[[127 117 145 140 105 136 134 119 124]
 [130 128 110 141 114 119 146 153 133]
 [114 115 131 123 113 133 113 151 150]]
|
[[130 128 110 141 114 119 146 153 133]
 [127 117 145 140 105 136 134 119 124]
 [114 115 131 123 113 133 113 151 150]]

[[133 132 135 135 129 145 127 142 138 118 126 111 134 124]
 [140 134 134 106 120 151 127 108 119 130 146 134 133 109]
 [129 128 117 122 126 128 113 122 132 123 139 125 141 127]
 [128 108 129 124 121 139 148 114 102 107 148 112 124 126]
 [114 133 127 126 136 141 141 133 129 131 124 112 119 135]]
|
[[140 134 134 106 120 151 127 108 119 130 146 134 133 109]
 [133 132 135 135 129 145 127 142 138 118 126 111 134 124]
 [129 128 117 122 126 128 113 122 132 123 139 125 141 127]
 [128 108 129 124 121 139 148 114 102 107 148 112 124 126]
 [114 133 127 126 136 141 141 133 129 131 124 112 119 135]]

[[126 134 118 120 140]
 [134 123 143 149 115]
 [133 117 136 126 125]
 [131 130 131 146 131]
 [125 119 131 109 116]]
|
[[134 123 143 149 115]
 [133 117 136 126 125]
 [131 130 131 146 131]
 [126 134 118 120 140]
 [125 119 131 109 116]]

[[124 124 126 135 125]
 [122 136 122 130 122]
 [133 151 135 129 132]
 [123 112 121 130 123]
 [129 147 130 130 131]
 [127 138 124 133 126]]
|
[[133 151 135 129 132]
 [129 147 130 130 131]
 [127 138 124 133 126]
 [124 124 126 135 125]
 [123 112 121 130 123]
 [122 136 122 130 122]]

[[140 120 129 122 134 128 122 131 138]
 [105 130 138 120 116 131 138 117 109]
 [153 123 128 133 132 125 134 133 151]
 [124 111 150 125 114 126 134 119 123]
 [111 137 123 121 131 125 121 127 115]]
|
[[153 123 128 133 132 125 134 133 151]
 [140 120 129 122 134 128 122 131 138]
 [124 111 150 125 114 126 134 119 123]
 [111 137 123 121 131 125 121 127 115]
 [105 130 138 120 116 131 138 117 109]]

[[126 135 134 117 150 101 118 135 135 120 149 137 115]
 [130 128 124 138 124 142 114 121 125 127 131 125 141]
 [134 131 147 133 109 129 155 129 113 118 150 145 120]]
|
[[134 131 147 133 109 129 155 129 113 118 150 145 120]
 [130 128 124 138 124 142 114 121 125 127 131 125 141]
 [126 135 134 117 150 101 118 135 135 120 149 137 115]]

[[141 113 125 125 127 116 138 142 113 148 128 126 119 123]
 [131 134 119 120 146 117 128 133 128 133 124 121 120 148]
 [105 142 125 123 128 134 108 105 142 127 115 138 127 138]
 [122 123 127 130 124 125 124 122 121 140 133 110 136 125]]
|
[[141 113 125 125 127 116 138 142 113 148 128 126 119 123]
 [131 134 119 120 146 117 128 133 128 133 124 121 120 148]
 [122 123 127 130 124 125 124 122 121 140 133 110 136 125]
 [105 142 125 123 128 134 108 105 142 127 115 138 127 138]]

[[126 122 139 119 121 139 126 122 116 120 118 134 134 133]
 [120 143 127 127 112 133 114 116 141 157 113 110 145 119]
 [128 127 117 129 123 125 134 132 140 142 121 117 129 126]
 [132 133 150 116 117 130 120 107 121 140 122 120 138 116]]
|
[[132 133 150 116 117 130 120 107 121 140 122 120 138 116]
 [128 127 117 129 123 125 134 132 140 142 121 117 129 126]
 [126 122 139 119 121 139 126 122 116 120 118 134 134 133]
 [120 143 127 127 112 133 114 116 141 157 113 110 145 119]]
---
[[123 132 138]
 [117 133 157]
 [117 133 155]
 [141 113 114]
 [142 114 114]]
|
[[117 133 157]
 [117 133 155]]

[[124 144 132 129]
 [122 122 117 115]
 [129 109 133 131]
 [151 120 115 139]
 [127 131 113 120]]
|
[[122 122 117]
 [129 109 133]]

[[126 158 156]
 [119 152 153]
 [133 145 144]
 [150 139 135]]
|
[[119 152 153]
 [133 145 144]]

[[146 147 140]
 [102 149 130]
 [132 120 127]
 [131 141 132]
 [138 122 105]]
|
[[102 149 130]
 [132 120 127]]

[[109 115 129 113]
 [111 133 141 133]
 [151 136 125 147]]
|
[[111 133 141]
 [151 136 125]]

[[133 103 133 126 128]
 [144 129 118 116 127]
 [122 152 119 130 134]
 [111 127 133 140 132]
 [144 129 118 117 127]]
|
[[144 129 118]
 [122 152 119]]
---
[[139 116 140]
 [155 125 103]
 [122 121 144]
 [103 129 109]
 [112 137 105]
 [126 103 145]
 [114 143 114]
 [119 123 116]
 [147 114 109]
 [142 108 105]
 [127 102 130]]
|
[[139 155 122 103 112 126 114 119 147 142 127]
 [116 125 121 129 137 103 143 123 114 108 102]
 [140 103 144 109 105 145 114 116 109 105 130]]

[[114 146 116 133 121 129 133 108 123 138 138 134 108]
 [140 131 114 124 110 135 123 126 125 126 119 137 140]
 [146 119 116 135 117 118 111 143 141 129 134 123 134]
 [128 146 115 154 118 119 109 134 144 139 139 131 114]
 [129 139 129 135 129 122 112 120 129 136 124 140 130]]
|
[[114 140 146 128 129]
 [146 131 119 146 139]
 [116 114 116 115 129]
 [133 124 135 154 135]
 [121 110 117 118 129]
 [129 135 118 119 122]
 [133 123 111 109 112]
 [108 126 143 134 120]
 [123 125 141 144 129]
 [138 126 129 139 136]
 [138 119 134 139 124]
 [134 137 123 131 140]
 [108 140 134 114 130]]

[[131 123 139 124 127 132 128 120 117 119 144 121 126]
 [152 134 135 114 119 136 136 120 118 123 134 113 118]
 [129 140 124 134 137 125 126 119 141 121 141 138 117]
 [124 124 132 136 130 127 113 129 125 122 127 134 143]
 [139 128 133 121 116 127 136 129 122 130 114 121 137]]
|
[[131 152 129 124 139]
 [123 134 140 124 128]
 [139 135 124 132 133]
 [124 114 134 136 121]
 [127 119 137 130 116]
 [132 136 125 127 127]
 [128 136 126 113 136]
 [120 120 119 129 129]
 [117 118 141 125 122]
 [119 123 121 122 130]
 [144 134 141 127 114]
 [121 113 138 134 121]
 [126 118 117 143 137]]

[[109 152]
 [119 118]
 [135 143]
 [129 144]
 [107 145]
 [146 112]
 [115 139]
 [133 131]]
|
[[109 119 135 129 107 146 115 133]
 [152 118 143 144 145 112 139 131]]

[[128 134 128 136 128 127 125 128]
 [131 112 130 103 132 131 136 133]
 [133 112 138 116 123 143 136 128]
 [121 133 120 113 127 117 116 104]
 [130 113 127 100 136 127 135 136]
 [128 129 125 126 134 124 130 138]
 [137 108 145 124 119 153 147 142]
 [135 119 146 140 115 154 142 137]
 [123 130 120 114 130 118 120 115]]
|
[[128 131 133 121 130 128 137 135 123]
 [134 112 112 133 113 129 108 119 130]
 [128 130 138 120 127 125 145 146 120]
 [136 103 116 113 100 126 124 140 114]
 [128 132 123 127 136 134 119 115 130]
 [127 131 143 117 127 124 153 154 118]
 [125 136 136 116 135 130 147 142 120]
 [128 133 128 104 136 138 142 137 115]]

[[123 112 110 130 114 147 122 136 129 106 128 132 129]
 [120 107 119 116 134 138 140 113 132 119 129 110 121]
 [136 139 123 142 118 130 120 141 124 125 119 140 132]]
|
[[123 120 136]
 [112 107 139]
 [110 119 123]
 [130 116 142]
 [114 134 118]
 [147 138 130]
 [122 140 120]
 [136 113 141]
 [129 132 124]
 [106 119 125]
 [128 129 119]
 [132 110 140]
 [129 121 132]]
